In the rows, zero is written as 128.
The rows of A fall into 4 groups, which share some directions, and each row is roughly a mix of its group's hidden directions.
A, 117 rows:
[[127 114 157 132 159 167 170 158 146 162  98]
 [102 128 103 130 123 185 147 152 110 142  77]
 [102 173 115 153 158 165 165 131 151  99 116]
 [ 99 148  90 106  80 167 118 134 148  95 127]
 [117 129  90 163 109  71 156 133 141 163 128]
 [143 100 140 152 104 141 163  77 164  97 126]
 [149 176 119 132 140 174  72 143 123 137 118]
 [113 136  76  87  87 145 100 142 157 123 118]
 [114 125 149  91 184 100  98 147 109 102 109]
 [101 104 146  82 126  96 155 140 175 148 147]
 [114 131 189 149  98 112 128  99 145 150  89]
 [ 79  97 137 157  91 104 113 152 113 101 103]
 [110 159 161 142 118 101 124 129 140 112 198]
 [ 95 107 173 140 136 150 108 145 106  78 102]
 [147 122 125 157 127 106  54 104 104 139 120]
 [ 95 138 159 110 163 137 138 156  71 102 121]
 [155 119 126 141 136 119 190 110 153 164 165]
 [124 148 117 135 121 124  68  86 136  79 121]
 [126 123 147 148 115 123 141 136 134 151  45]
 [171  92  98 123 115 140  84  88 128 144 106]
 [155 140  90 162 121  91 133 102 100 166 157]
 [177 166 102 147 172 126 114 155 135 123 157]
 [132 131 174 119 118 152 148  72 143 172 133]
 [120 157  99  87 142 160 139 144 185 126 110]
 [177 126  75 156 120 107  90 150 129 125 142]
 [128 108 132 109 155  85 125 129 196 152 126]
 [132 127  88 153 110 132  62 154 103 128 108]
 [154 104 149 151 113 128 113  82 143 157  75]
 [141 125 120 130 106  76  74 140 136 102 165]
 [ 93 122  98 135  98 139  77 144 105  89 104]
 [ 87 118 166  85 110 170 161 146 135 127 125]
 [145 111  74 131 142 130 111 166 175 112 103]
 [ 83 114 155 156  77 136 145 132 117  86 132]
 [154 153  91 145 105 130  88 126  70 119 137]
 [ 91 111 136  80 159 171 163 115 136 119 111]
 [144 143  90  66 107 155 108 127 161 139 135]
 [123 107 106 146 152  80  97 145  96  84 112]
 [139 165  98  83 136 184 118 122 154 114 132]
 [152  96 132  91 171  68 121 142 131 127 122]
 [161 116  89 164 105  95  89 138 129 147 159]
 [133 127 141 122  79 117 102 117  78 157  87]
 [134 123 122 116 135 103 195 149 157 113 170]
 [101 135  93 188 149  91 127 142 112 130 100]
 [149 149 154 194 117  87 125 133 155 137 129]
 [147 107  81 153 126  78 136 162 131 115 161]
 [133 157 145 115 164 179 182 123 138 145 118]
 [132  91 162 159 152  71 130 138 108 153 113]
 [118 126  98 117 144 142 158 178 112 129  69]
 [124 152  89 124 122 108 114 189 117 104 166]
 [135 118 152 144 160 133 164 135  65  94 118]
 [174 132  97 152 107 110 101 132  73 148 129]
 [166 129  95 162 180  93 133 146 118 114 145]
 [131 160 120 106  92 132  78 165 151 108 159]
 [132 177  72 111 135 175 115 119 140 114 131]
 [129 131  99 137 178 107 136 169 108  79 115]
 [ 92 159 125 125 142 120 165 194 123 109 132]
 [195 122  90 145 122 135 110 141 101 159 115]
 [109 158 108 167 127 109  92  91 176 122 138]
 [124 135 120  77 130 129 106 184 104 169 128]
 [149 141 128 126 108 157 174 121 163 176 162]
 [112 154 105 130 121  76 100 123  87 108 166]
 [158 116 129 117 133 172  98 126 174 142  81]
 [121 133 141 132 133 187 152 101 119 173  90]
 [159 113 136 106 170 150 114 167 131 158  83]
 [164 122 107 174 121  99 136  90  95  95 143]
 [146 137 176 118 175  97 138  87 135 111 149]
 [106  82 190 148 125  98 137 146 117 119 111]
 [116 145 118 134 128 188  97 135 104 146  77]
 [117 127 161 159 131 113 134 128 203 124 104]
 [125 129 130 139 151 122 124 124 196 101 179]
 [122 164 148 110 150 196 150 124 130 144 100]
 [147 138 115 125 110 114  91 114  99 122 199]
 [111 109  94  88 139 158 140 157 121 125  72]
 [151 136  87 160 102 149  78 143 120 164 126]
 [130 174 128 102 168 151 134 170 135  85 128]
 [145 132 122 154 179  88 138 152  76 133 131]
 [ 97 150 163  89 140 176 160 126 132 116  99]
 [144 147 159 138 150 169 114  80 119 170 105]
 [167  94 143 141 158 113 137  95 122  78 103]
 [133 147 109  67 109 174 123 129 168 120 133]
 [145 158 177 104 147 142 158  94 158 140 156]
 [154 110 130 160 144 118 192 149 100 158 136]
 [ 89 137 137 111  90 111 113 174 150 121  83]
 [146 125 141 115 151 187 113 157 130 148  77]
 [147 130 107  88 148 158  62 130 111 117 113]
 [157 102 140  86  98 139  76 114  97 128 147]
 [115 121 143 118  72 108  77 127 155 134  93]
 [ 95 139 144 119 139 137  89  98 183  97 109]
 [129 136 115 179  86 141 144  79 156 115 145]
 [153 143 106 160 129 137 145 161  69 164 136]
 [123 152  83 129 176 144  86 142 122 116  92]
 [139  95 142  74 112 128 106 103 164  92 111]
 [170 143  94 149 135 104 122  97  97 166 159]
 [128 102 169 124 176 150 159 136 156 125  88]
 [123 141  98 112 119 170  71 126 101  91 121]
 [119 102 135  87 141 160 116  73 150 118 163]
 [145 106 164 135 195 106 115 139 114 143 101]
 [155 141 116 169 131 183 109 122 152 151  91]
 [ 94 151 118 104  92 105 102 184 123 108 141]
 [ 96 113 164 101 121  90  95 113 117  80 117]
 [105 137 148  86 101 136 117 106  70 133 160]
 [112 148  71 116 147 145  84 149 136 114  91]
 [103 155 103  92  79 127  89 144 123 147 156]
 [119 139 152 146 144 181 151 145  74 113 106]
 [181 134 123 185 128 103 111 107 125 140 159]
 [152 107 114  76 127  77 110 145  93 122 144]
 [134 126 156 151 100 117 129 118 109 161  59]
 [113 108 123 166 157  70 129 152 127 151  94]
 [109 126  92  98  56 132 120 133 152 124 137]
 [152 144 142 162 196 111 158 119 122 152 128]
 [ 86 146 135 183 129 148 149 130 110  81 120]
 [140 109 112  96 130  63 101 116 165 128 144]
 [ 93 128 189 117 103 123 117  89 163 130 131]
 [165 133 116 145 137 123 116 100  95 130 196]
 [ 84 157 136 118 147 126 168 182 134 104 143]
 [140 117 112 139  91 108 117  75 179 108 143]
 [142 133  71 152 125 118  92 181 117 113 132]]
Each list below has one row that fits no group; the rest each fit one group, if only roughly. Name that row.
    k252: [ 79 113 108 138  71 110 128 158 153 116 110]
    k576: [132 159  96 149 140 122  72 131 165 165 120]
    k472: [154 120 116  98 137 123  66 117 171 127  98]
    k710: [ 90 140 154 109 137 143 184 150  95 139  98]
    k661: [118 139 122  87 146  86 116 173  82 139 140]
    k215: [129  95 130  74 116 105 112 154 167 157 105]
    k833: [135 151 125 126 115 111  53 147 118  91 136]
    k499: [180  98 107 140 125  79 159 131 106 144 146]
    k742: [131 154 127 148 165 161  73 126 135 119  84]
    k83: [109 143 107 108 118  99  94 188 108 150 104]
    k276: [ 79  98 139  98  78 124 163 143 136 110 127]
    k787: [144 147  91 149 168 130 158 182 127 113 149]
    k52: [131 154 104 107 113 121  98 153  61 138 153]

k83
    k665: [118 112 124 133  79 154 180 122 149 172 137]
    k394: [152  85 112 119 134 149 101  85 174 131 104]
    k264: [102 123 136 172 180 106 122 154 114 115  86]
    k712: [159 133 124 180 110 175 166 132 107 147 120]
    k636: [137 135 123 166 187 123  96 127  83 121 107]
    k28: [127 125 128 154 128  88 156 103  84  84 160]
    k251: [ 94 155 116 109 114 119 135 193  95 120 106]
    k101: [138 112  99 135  67 118 127 116 186 128 121]
    k90: [ 95 133 161 138 144 154 122  91 158  77 104]
    k800: [102 140 119 110 171 145 129 160 171 116  80]
    k385: [112 154 118 158 108 153 118 115 191 166 131]
    k246: [101 108 103 159  71  79 131 138 122 139 127]

k101
    k583: [132 105 160  77 143 169 134 158 109 123  93]
    k674: [ 77 141 143  86 140 148 170 154 101 118 120]
    k413: [127 104 121 119  82 100 167 134 161 144 175]
    k853: [158 154 124 147 165 100  71 140 119 100 143]
    k273: [140 112  92 141 124 123 197 159 142 136 154]
    k351: [174 108 109 108 158  88 124 157  86 144 131]
    k33: [143 118  94 123 117 121 153 149  54 125 107]
    k388: [106 103 143  94 164  71 152 155 141 134 140]
    k873: [115 114 115 147 174 122 116 136  84  97  79]
    k366: [120 133 118 127 152  56 135 143  97 135 165]
    k889: [120 144 190 108 159 143 130  79 123 124 107]
    k520: [ 72 135 136  96 114  88 140 121 143 106 167]
    k308: [127 128 142  82 180 144 121 155 163 131  92]
    k350: [128  94 128 161 114  88  77  95 102 140 114]
    k395: [113  98 160  99  83 146 163 100 137  94 130]

k33
    k715: [120 121 142 141 166  63 143 115 107  91 145]
    k886: [153  95 134 139 115  95 194 115 116 124 157]
    k296: [142 120 138 128 177 122  91 113 140  84  81]
    k924: [ 94 126 147  84 140 159 167 117  81 133 116]
    k326: [166  97 114  93 139 102  99 128 180 142 112]
    k545: [152 157  92 180 100 163 102 113 114 138 122]
    k235: [162 114 126 162 100 102  84 114 172 140 107]
    k14: [134 164 105 174 165 123  74 129 133 130 110]
    k930: [ 99 156  62 128  97 135 130 133 163 124 110]
    k25: [102 162 122 176 133 112 172 166 119 141 150]
    k780: [141 145  94 184 103 133 147 114 146 171 150]
    k432: [179  96 128 128 156 115 156 138  74 122 116]

k25
    k435: [115 108 133 133 127  86 151  93 190 116 149]
    k996: [166 141 146  73 157 176 114 116 136 125 138]
    k391: [132 146  86 103  99  94  70 122 142 138 143]
    k568: [ 80 144 141 109 122 131 106 126 155  98  70]
    k984: [126 132 138  70 126 166 101 173 107 145 114]
    k708: [139 136  73 151 129  98  81 120  91 143 120]
    k270: [140 155 115 152 182 126  78 134 114 113  93]
    k562: [152 143 163  86 158 173 158 122 155 130 143]
    k278: [156 162  94 140 117 182 122 155 140 165 134]
    k977: [150 120 136 148 157 144 169  91  74 151 127]
    k643: [120 163 151 134 108 102 125 133  84 129 189]
    k961: [102 106 141  85  87 142  92 107 148 135  90]
    k642: [ 86 128 120 193 102 106 145 132 103 106 125]
    k56: [163 160 151 120 154 173 158 100 127 123 166]
    k654: [102 138 142 107 111 138 102 107  84  66 131]

k568
    k549: [149  96  71 113 156 155 128 143 145 123  88]
    k54: [ 87 154 182 123 128 122 171 144 107 140 102]
    k44: [121 135 107 104  55 157 113 115 108 115 148]
    k743: [ 99 112 164 112  81 115  80  93 124 131 122]
    k634: [163 162 132 135 192 164 128 108 110 127 135]
    k23: [160 140 109 123 141 134  73 134  76 106 103]
    k72: [135 161 130 118 190 179 116 126 125 104 114]
    k725: [ 89 127  79 123 116 122  95 161 148 116  86]
    k360: [106 126  80 135  61 104 139 130 146 143 134]
    k482: [151 139 112  68 118 162 105 168 109 112 130]

k482
    k997: [141 116 140  82 162 118  79 132 118  94  94]
    k900: [124 150 125  81  98 175 143 127 176 113 135]
    k300: [123  92 112 163 137 116  89 112  87 139  83]
    k775: [115 143 125 114  73 194 139 132 137 148 136]
    k170: [122 120  81 150 158 129 167 173 111 107 103]
    k315: [107 109 157  67 104 151 128 126 174 126 119]
    k75: [158 164 116 144 190 160 114 108 106 124 135]
    k907: [133 148 113 137 135 117 168 170  66 142 112]
    k913: [168 137 122  93 123 113 161 114 166 172 158]
    k829: [164 117 140 111 154 149 122 126 196 118  98]
    k728: [153 156 144 175 111  97 129 130  77 141 153]

k829
    k161: [174 108 184 124 145 114 148 106 109 151 154]
    k837: [134 148 153 111 189 114 119 137 112  75 117]
    k639: [116 112 148  84 132 109 155 154  69 107 142]
    k50: [161 159 145 107 170 185 142 109 131 121 138]
    k347: [168 102 124  88 105 166  92 121 145 115  96]
    k982: [ 98 161  99 123 120 146 170 143 185 120 118]
    k684: [102 118 156 138  83 116 188 130 157 125 145]
    k851: [168 140 117 161 178 171 125 155 129 115 108]
    k346: [150 129 122 148 171  82  89 105 106  95 117]
    k325: [127 114  97 175 129  73 110 136  92 149 116]

k851
    k358: [162 109 131 149 124 130  98  76 175 131 156]
    k925: [118 146 160 154 192 153 160 134 134 108 109]
    k811: [116 120  93 116  75 128 141 185 151 123 144]
    k789: [ 81 116  91 152 103  97 108 158 133 117  91]
    k834: [ 70 130 142  68 118 141 123 136 143 103 145]
    k384: [161 105 115 141 100 115  71 101 170 134 123]
    k172: [139 152 128 141 180 149  85 142 146 150  87]
    k220: [137 137 108 113  67 181 104 124 146 149 124]
    k9: [103 134 105 137 109  83 101 128  77  90 113]
    k640: [129  97 127 133  70 104  91 116  85 130 147]
    k691: [136 111 119 135 166 102 203 132 135 121 144]
    k162: [120 108 134 123 112  91 193 133 108 133 170]
    k160: [130 136 174 171 151 119 153  95 172 129 146]

k9
    k185: [106 128 127 138  89 156 188 146 111 148 161]
    k438: [115 165 125 128 179 174 151 129 157 106 104]
    k929: [138 110  84 167 140 139 184 130 119 164 119]
    k230: [132 105 135 116 123 136 127 100 211 125 120]
    k141: [171 137 160 101 185 144 148 115 143 151 139]
    k299: [ 96 147 128 113  97 185 124 131 138  76 129]
    k363: [100 116 110  97 169 161 166 154 153 109 105]
    k762: [119 145 165  82 105 146 164 112 169 134 155]
    k271: [141 110 119 111  71 153 107 102 133  90 163]
    k219: [ 91 105 170 113 117 129 103  86 108 122  85]
    k561: [153 129 126 145 102 158 142 100 149 194 148]
    k543: [ 80 129  93 125  79 132 137 146 167 109 109]
    k551: [101 128 126 126 105 182 119 119 106 164  79]

k271
    k608: [169 133 121 178 145 170 146 143 108 151  98]
    k847: [128 109 120  97  49 126 121 119 134 132 157]
    k770: [131 129 137  98 144 109 110 139  59  85 126]
    k27: [ 90  89  98 176  98 106 133 150 109 119 119]
    k425: [130 151 147 128  90 103  99 114  84 133 180]
    k877: [136 129 119 109 186  78 102 163 119 144 123]
    k316: [138 140 158 142 154 117 197 120 158 151 143]
    k960: [131 135 115 130 165 152 180 141  77 143  99]
    k515: [ 95 115 163 142 144 139 169 109 186 120 120]
    k307: [137 117 168 152 145 132 133  64 160 136 155]
    k732: [156 119  80 151 107 104 132 163 144 141 175]

k27
    k615: [128 148 139 109 109 105  55 140 133  94 144]
    k971: [137 112  95 128 181 160 173 145 136 123  97]
    k362: [134 108  81 116 175 157 151 155 157 112 108]
    k2: [160 144 140  73 162 178 119 121 148 126 133]
    k348: [125 127 135 122 145  96  61 132 113 148  83]
    k73: [134 111 138 132 191  65 133 125 142 120 124]
    k955: [163 108 122 127 117 119  77  76 132 131 167]
    k882: [169 144 120 145 108 113  74 119 143 149 172]
    k974: [ 96 172 113 145 102 131  86 106 102  94 149]
    k124: [101  89 129 129  97  72 105 137 113  91 131]
    k849: [167 123 149  92 172 119 149 127 159 172 133]

k348
    k750: [114 142 122 102  70 152 151 158 163 145 154]
    k225: [121  92 168 132 145 128 189 114 132  92 116]
    k64: [172 114 105 141 136 119  96  95 141 116 185]
    k799: [132  95 124 101 142 168 144  96 105 147  75]
    k896: [ 92 118  98 175  84  84 133 138 117 129 121]
    k465: [ 58 164 143 125 132 118 124 155 103 133 154]
    k402: [140 124 101 135  78 115 154 134 148 179 165]
    k43: [162 110 141  93 148 168  98 146 111 123  80]
    k888: [101 143  79 138  84 141 111 160 167 117 131]
    k895: [112 165 127 201 162 131 133 115 119 141 128]

k888
    k194: [124 133 180 135 140 138 149  70 111 141 165]
    k100: [137 121  88  89  71 119  89 128 122 144 143]
    k604: [136 153 127 181 173 163 111 136 120 136  91]
    k177: [103 143 126  92  97 128 119 147  56 131 129]
    k11: [102 159 178 131  94 103 133 123  92 124 164]
    k933: [ 96 110  91 110 101 101  98 160 155 133  89]
    k412: [123 105 172 137 125 118 113  62 110 154 111]
    k111: [ 98 156 130 178  93 138 161 105 116 114 162]
    k36: [149 129 181 167 110 118 126  78 138 155 115]
    k380: [100 116 144 105 161  75 133 109 172 105 141]
    k88: [ 73 119 160 122 112 131 116 123 127 114  66]

k88
    k866: [128 131 136 119 165  76 106 145 121  70 143]
    k756: [152 100 143 162 123  78 139 141 153 175 142]
    k703: [161 126  79  84 139 124  87 139 144 159 119]
    k228: [ 98  99 113 131 107 164 180 132 120 159  93]
    k590: [162 151 136 190 154 110 161 131 106 138 146]
    k653: [116 107 159  84 145 138 118 129 192 130 103]
    k191: [127 170 133 127 171 188 135 124 132  93 121]
    k973: [ 90 144 138 139 153  93 165 159  93 144 161]
    k588: [122 158 145 142  79  92  93 141  90 140 150]
    k953: [ 90 133 167 127 152 155 175 160  95 128 124]

k756
    k306: [107 171 130 150 144 134  91 131  69 102 123]
    k443: [134  88  78 163 127  81 130 156 116 122 129]
    k939: [ 95 140 116  89 114  71 105 124 142 119 168]
    k118: [128 112  95 104  90  85 131 144 166 169 124]
    k231: [140 115  85 149 121  73  97 129 103 164 123]
    k3: [106 132 127 184 179 127 120 143 102 107  97]
    k942: [161 115 124 162 133  63 106 144 118 125  94]
    k614: [163  85 151  96 165 137 128 126 131 100  86]
    k859: [101 151 141 133 172 134 178 150 146 106 166]
    k422: [ 98 143 120  99  94 120 136 171  82 131  90]
    k405: [ 92 145 166 123 128 131 178 135  81 136 103]
    k966: [104 115  84 166 101  96  89 135  99 122 111]
    k949: [148 139 121 126 105 119 104 108  62 145 170]
    k144: [116 154 112 120  99 128 121 138  54 105 150]

k942
    k168: [123 136 122 135 161  65 101 114 102  88 142]
    k706: [160 131 108 167 148 127 167 188 130 132 142]
    k7: [ 95  95 101 132 130  96 133 159 106  78 104]
    k920: [160 150 121  81 185 154 106 133 149 133 120]
    k802: [ 93  95  83 132  95 120 144 173 113 113 106]
    k905: [156 106 124 114  88 179 147 145 136 174 113]
    k223: [148 111 184  81 157 148 147 136 155 141 123]
    k513: [143  83  87 168 139  81 149 124 115 134 139]
    k115: [150 146 141 144 161 130  58 113 102 123 108]
    k400: [146 119 120 170 161  73 129  93 132  95 127]
    k897: [135  95 128 129 158 159 130  85 186 129 107]
    k285: [139 129  74 143  82 135 112 172 140 147 150]
    k468: [ 85 143 137 108 143 140 174 174 113 121  93]

k706
    k567: [147 113 135 129 112 127  82  76 155 126 175]
    k699: [ 93 109 118 103 117 118 188 161 129  91 123]
    k279: [137 153  92 176  93 111 104  89 135 119 151]
    k764: [124  74 135  79 126  84 104 142 130 112 113]
    k698: [149 115 115 163 187  97 115 118  94 123 102]
    k232: [114 132 113 164  83 122 178 118 131 149 171]
    k740: [129 156 112 145 201 129 149 132 152 140 101]
    k910: [152  98 130 168 139 117 158  85 120 178 132]
    k428: [ 81 144 145  97 104 130 142 158  94 134  83]
    k342: [101 146 128  96  73 172 135 157 113 146 142]
    k754: [ 82 155 155 109 139 180 113 154 107 121 107]
    k217: [151  99 136 138 121 140 133  89 197 121 106]

k764
    k381: [119 157 120 112 132 123  71 163 116  76 121]
    k334: [128 118  86 109 101 124  83 170 151 120  92]
    k486: [113 150 169  86 116 164 169 114 159 139 137]
    k599: [117 167 121  86 119 180 134 156 161 124 105]
    k722: [119 126 136 167 141 142  90 120  67  91 122]
    k548: [111 137 116 107 117  97 153 167  83 155 169]
    k935: [109 125 133 102  83 187 146 155 143 157 122]
    k487: [172 132 114 140 104 189 101 125 137 152 102]
    k419: [ 90 124 137 118 101 159  80 117 111 120  78]
    k666: [110 160 135 105 132 132  86 171 131  72 128]

k599
    k38: [150 126 110 123 165  82  74 124 161 130 111]
    k507: [ 95 153 129 110 105 183 120 166 107 161 131]
    k356: [141 144 126 116 181  97 152 159 132  77 143]
    k556: [ 74  97 128  96 105 124 162 146 128  95 102]
    k880: [139  94  84 109 163 163 139 134 153 122  85]
    k757: [125 157 133 120 136 169 121 141  62 146  95]
    k247: [110 118 131 127 173 147 175 139 185 120 114]
    k519: [142 143 167 160  96  95 109  99  84 148 136]
    k173: [172  86 133 121 130 107 181 129  90 134 138]
    k476: [167 127 106 177 153 123 115 100 110 176 130]

k757
    k806: [175 121 120 178 174 136 159 110 131 140 139]
    k631: [145 150 115 162 177 138 111 163 112 168 101]
    k821: [ 79 100 148 145  88 105 156 152 155 108 117]
    k473: [144  99 115 110 125  70 118 147 148 179 116]
    k4: [149 101 150 129 168 139 175 166 107 154 106]
    k784: [132 124 119 140 159  53 126 109 115 101 151]
    k447: [106 172 124 161 162 154  84 133 151 143 104]
    k148: [124 123 153 119 113 180 124 123 165 182 102]
    k926: [134 129  98 101  98  80 112 140 147 167 168]
    k189: [120 151 187 169 142 114 166 106 135 137 147]
    k536: [117 132 151  74 111 173 147 134 172 106 127]
    k327: [134 123 164 136 188 119 124  86  99 114 101]

k148
    k82: [115 143 115 143 173 130 174 177 156 106 125]
    k766: [131 135 149 132 168 152 178 102  80 145 139]
    k67: [160 157 123 171 154 142 117  70 108 138 137]
    k164: [134 143 135 198 178 136 138 113 122 117 106]
    k814: [168 148 126 154 201 124 139 114 120 119 140]
    k294: [166 121 124 161 134 171 160 152 109 169 105]
    k817: [ 85 138 142 132  83 175 143 108 121  90 139]
    k624: [136 113 121 141 179 156 180 127 136 135  85]
    k154: [131 124 106 153 110 180 130 118 116 185  98]
    k180: [152 152 110 160 191 131 121 110  89 143 132]
    k248: [147 152  97 143  90 169 114 153  98 168 134]
    k786: [171 128 101 168  86 163 116  93 134 126 118]
    k727: [149 140 132 146 163 139 167 105  70 142 155]
    k988: [173 121  92 154  92 119 148 128 145 174 149]
    k657: [149 153 128 144 102 103 111 126  66 140 169]

k67
